(in the rows, 128 means zero)
M: rows in 4 groups, each row roughly a mix of its group's directions:
M (140 x 10):
[[126 164 115 107 148 113  89 176 140 110]
 [135  89 122 138 130 113 147 162  90  83]
 [144 135 181 122 132 100 158 130 169 143]
 [155 107 128 186 126  90 135 141 134 153]
 [155 104 111 106 128 123 163 180 157 122]
 [145 162 137  88 110 142 115 138 180 145]
 [164 107 125 110 170 146 121 157 156  96]
 [142 102 168 159 161 113 142 119 137 170]
 [133 140 101 104 177 100  95 125 144  99]
 [149 186 153 134 112 126 144 126  85 125]
 [ 88 162  97 100 132 115 133 138  84 142]
 [120 113 163 157 143 167 130 123  75 127]
 [ 93 136 128  96 121 159  94 150 153  92]
 [108  99 157 169 110 138 147  88 136 153]
 [150 157 114 189 120 120 103 116 155 126]
 [153 142 115 179 142 123 127 179 146 116]
 [130 146 132 114 107 156 126  97 156 186]
 [154 107 109 124 114 110 114  66 156 134]
 [135 137 146 154  93 123  89  96 124 172]
 [131 145 125 149 129 108 129  79 147 183]
 [162 136 161 158 146 104 146 118 121 175]
 [144 120 151 177  97 106 126 107 115 168]
 [145 140 136 130 112 130 107  90 189 149]
 [104  81  92 105 109 109 161 126 145 140]
 [102 135 153 159 128  99  92 140 176 128]
 [ 87 103 154  98 170 148 139 108 144 124]
 [ 86 145 148 147  93 173 138 120 115 106]
 [107 167 169 117 121 111 142 105 107 169]
 [151 132 116 147 106  92 191 129 134 126]
 [106 160 128 112  99 150 119 121 186 146]
 [111 133  97 131 149 143 177 137  79 126]
 [122 120  79 140 111  94 168 105 150 141]
 [164 137 110 164 160 138 176 118 119 114]
 [ 78 100  79 117 103 114 128 135 131 143]
 [121 149 107  68 152 126 123 151 150 101]
 [ 90 125 107 152 108 122  95 159  85 135]
 [118 121 106 102 111 137 130 195 132 103]
 [ 95 128 131 162 159 124 155 100 114 172]
 [ 90 134 134  77  95  97 126 123 121 154]
 [ 83 125  98 142  83 127 142 165 125 132]
 [ 85 121 120 111 122 152 158 167 142  91]
 [155 138  98 130 158 176 162 154 128 138]
 [122 131 143 150 138 112 166  72 159 141]
 [148 157 122 125 136 142 189 162 114 112]
 [130 144 107 139 185 113 164 127  94 135]
 [183 143 112  95 163 104 121 141 142 130]
 [164  90 150 159 140 136 112 149  89 144]
 [127 157 104  84 129 115 153  99 166 147]
 [186 131 135 114 137 121  76 119 143 139]
 [128 134 133 116  68 167 122 153 103 146]
 [126 159 147 123 143 112 166 118  78 160]
 [ 91  75 125 149 128 132 125 137 170 111]
 [140 138 104  97  99 171  80 134 123 128]
 [148 143  73 110 114 107 145 159 158 139]
 [144 131 121 100 129 116  80 144 160  82]
 [164  99 105 167 136 117 101 160 152 140]
 [159 124 119 136 176 102  83 116 103 127]
 [139 152 150 126 109 142 112  83 171 160]
 [177 151 147 167 138 106 163 127 124 113]
 [116  88 114 138 154 142  74 126 146 155]
 [120 121 126 175  98 143 140 145  86  93]
 [132 103 126 151  62 134 116 121 146 156]
 [116 147 126  66 126 115 133 128 172 108]
 [122  94 120 113 107 120  78 110 164 100]
 [104 149 121 100  80 104 161 117 160 129]
 [134 126 125 162 116 117 141  66 156 152]
 [123 103 107 104 105 126 181 169 141 130]
 [150 137 136  92 142 126  98 138 154  73]
 [102 115  92 157 132 158 173 111 114 108]
 [134 106 143 115 112 126  96 147 147  66]
 [138  66 169 104 122 133 111 130 145 135]
 [125 165 112 143 124 100 100 152  90 165]
 [147 118 135 122 111 139 104 115 200 119]
 [159 135 120 147 173 123 163 101  92 132]
 [144 117 142 183 118 167 153 146 151 136]
 [ 89 109 103 134 170  93  98 128 149 121]
 [158 147 133 101 117  93 116 163 170 147]
 [155 121 115 118 150  90 120 174  87 123]
 [118 147 107  87 134 177 128 139 134 168]
 [134 122 133 173 109 137 102 124 186 145]
 [193 139 122 144 133 153 161 129 146 119]
 [130 104 109 175  81 118 128 121 132 165]
 [169 114 159 155  94 133 163 127 120  99]
 [143 158 169 136 133 161 112 118  82 148]
 [122 149 160  98 119 115 179 165 118 138]
 [156 142 148 157  71 125 151 143 152 129]
 [155 157 125 158 142  97 104 166 153 104]
 [163 187 135 127 152 135 154 149 119 108]
 [121 108  97 167 103 119 110  97 172 133]
 [159 127  76 145 109 107 102 135 102 155]
 [136 173  95 166 124  95 114 103 141 139]
 [170 103 104 129 142 106 102 127 175 110]
 [106 151  98  86 166 103 120 103 147 138]
 [135 129  98 188 117 119 153  92 141 131]
 [141 141 120 183  80 134 158 127 117 132]
 [155  85 126 158 101 112 160 160 129 109]
 [107 139 117 139 116 126 185  93 164 140]
 [121 102 118 158 137 149  70 125 139 161]
 [136  95 131 126 156 152  75 144  91 132]
 [115 107 102 111 135 179 131 100 150 165]
 [108  98  83 103 126 123  98 149 149  95]
 [187 128 118 127 111 125  97 158  96 139]
 [172  89 156 138 111 105 156 119 156 121]
 [139 117 200  97 125 143 120 128 115 130]
 [110 136  95 146  81 131 143 118 178 128]
 [112 103  70 126 166 145 131 129 137 100]
 [ 83 115  96 152 102 169 114 115 141 115]
 [176 154  95  87 119 149 127 151 134 130]
 [131 107 150 114 161 121 184 140 122  92]
 [ 85 151 137 148 148 136 140  91  86 146]
 [114 110 173 141 152 128 137 133 122  69]
 [114 118 135 165 115 133  95  76 160 139]
 [151 111 107 124 112 138 113 119 197 113]
 [156 154 105 136  77 107 156 131 158 135]
 [169  90 127 144 153 107 150 124 127 172]
 [120 149 102 133 194  95 117 125 130 125]
 [164  84 147 119 123 137 160 148 167 115]
 [120 128  70 172 156 133 123 131 103 130]
 [121 118 174 164 132 104 151 133 103  89]
 [138 149 173 140 136 152 158  97 113 166]
 [136 103 147 112 149 128 148 170  87  92]
 [115  98 115 169 152 118 108  93 167 130]
 [137 122  75  96 106 132  99 115 145 161]
 [148 123 154 137 152 133 170  82  94 132]
 [137 115 131 174 118 102  99  82 130 155]
 [108 117 103 137 156 116 185 112 153 103]
 [107  75 136 176 133 139 102 144 135 123]
 [141  64 106 139 135 157 148 128 102 133]
 [144 157  87 118 178  91 120 123 124 132]
 [161 152 126  98 154 165 173 131 112 127]
 [147 136 116 100 173 152 161 144 133  88]
 [140 125 115 104 118 107 121 198 130 149]
 [157  88 174 110 155 156 143 129 123 113]
 [121 169 182 110 105 160 138 124 126 113]
 [120 146 185 136 117 106  99 112 146 161]
 [171 178 121 126 159  97 137 136 113 140]
 [152 113 105  98 123 132 113 164 122  73]
 [130  61 157 137 113 151 142 113 144 124]
 [ 86 114  92 138 141 140  88 150 153 150]
 [131 128 157 123 116 113 156  60 139 130]]

the one row of each list that fits no group (the others fit one group, some only roughly):
- q61: [151 101 137  85 120  83 111 145 154 146]
- q754: [ 82 118 187 124 101 145 122 132 137 120]
- q639: [141 156 147  93 109 151 167 131  92 105]
- q735: [115 151 169 111 125 128 182 133  96 145]
- q265: [103 129 102 181 116 156 128 107 156 103]
- q438: [169  78 100 125 109 120 161 144 121 115]
- q302: [124  91 123 110 146 184 111 122 156 104]
- q597: [114 120 155 178 164 138 168 121 111 127]
- q119: [132 139  90 101 117 123 154 156 181 121]
- q277: [120 169 157  97 123 141  74 141 123 124]
- q920: [ 85 150  80 146 113 139 137 101 141 103]
- q259: [ 97 156 167 107  99 133 135 156 162 147]
- q253: [ 97 140 124  81 129 117 180 127 127 154]
- q771: [135 126 160 195 105 109 121 136 142 137]
- q398: [ 95  72 103 129 140 130 101 117 130  98]
	q253
- q284: [147 109 161 131 153 179 122 149 124  91]
- q306: [104 158 174 106 120 132 104 161 102 148]
- q837: [ 89  98 167 110 133 161 120 136 127  91]
- q495: [109 126  76  93 154 120 162 131 135 102]
- q655: [146 141 124  87 137  75 118 157 130  98]
- q84: [114 116 127 127 163 142 151  86 181 129]
- q493: [172 113 165 155 109 111 127 158 155 146]
- q551: [155 145 151 177 104  98 140 138 155 151]
- q174: [105  77 123  92 103 131 139 165 131 146]
- q236: [136 117 158  97 107 132 142 157 183 108]
	q84
- q19: [ 79 136 138 129 173 105 145 126  90 133]
- q686: [144 117 137 146 116 120  54 112 129 140]
- q803: [102 144 149 152 124  78 116  97 138 163]
- q91: [118 139  85 179 135 158 135 126 140  97]
- q294: [145 130  87  83  95 112  93 142 126 124]
- q344: [167 160 164 137 133 123 113 141  79 137]
- q904: [128  93 158 124 129 147 100 181 101 136]
- q832: [165 147  93 141 118 131 112 149 162  86]
- q252: [127 150 111 123 131  61 118 137  90 126]
- q814: [144  88 138 141 122 130  62 129 135 112]
	q832
- q58: [136 149 128 114  79 123  98 172 119 157]
- q930: [166 122 112 119 126 166 117 157 169  97]
- q695: [ 94 123 104 155 152  84 116 165 109 130]
- q497: [110 121 183 103 109 159 118 119 156 106]
- q202: [117 153 153 114 162  82 167 139 111 141]
- q819: [114  88 109 161 152 126 172 112 102 141]
- q694: [125 170 153 149 116 147 183 151 127 128]
- q847: [109 131 171 107  87 163 109 156 135 126]
- q796: [106 101  82 152 153 115 103 166 132 124]
- q976: [ 79 116 160 149 150 135 113 131  86 110]
	q694
- q172: [144 176  92 134 173 130 121 106 132 107]
- q711: [ 70 129 111 143 136 147 139  97 126 166]
- q537: [133 134 108 172  98  87  98 152 140 147]
- q696: [140 149 140 136  98  75 126 129 117 175]
- q419: [169 102 101 154 108 116 116 150 141  85]
- q153: [116 150 140 145  84 141  97 143 178 124]
- q79: [132  84 129 144 119  95  96 104 134 172]
- q906: [137 163 180 150 105 146  93 139 123 139]
- q466: [104 175 114 104 151 106 130 121 119 175]
- q196: [ 96 150 114 132 176  91 131 127  94 146]
- q90: [176 123  68 111 117 118 121 127 146 122]
- q793: [122 135 189 173 108 141 115 139 115 124]
- q817: [156 130  92 153 142  80 111 157 128 104]
	q711
- q264: [124 162 116 100 130  94  73 145 141 141]
- q791: [116 139 102  86 141 156  86 141 164 135]
- q738: [127 162 133 119 154 177 125 148 113  84]
- q545: [176 136 132 141 154 116 113 130  94 174]
- q97: [110 129 137 137 126 179 173 108 119  92]
- q301: [ 77 144 180 143 155 121 124 130 114 133]
- q874: [ 89 142 175 108 103 133 162 148 148 125]
- q279: [156 165 133 156 160 135 142 126  98 169]
- q74: [116 114 141 126 188  84 114 139 108 118]
- q481: [107 152 119 144 114 118 168 124  86  85]
	q279
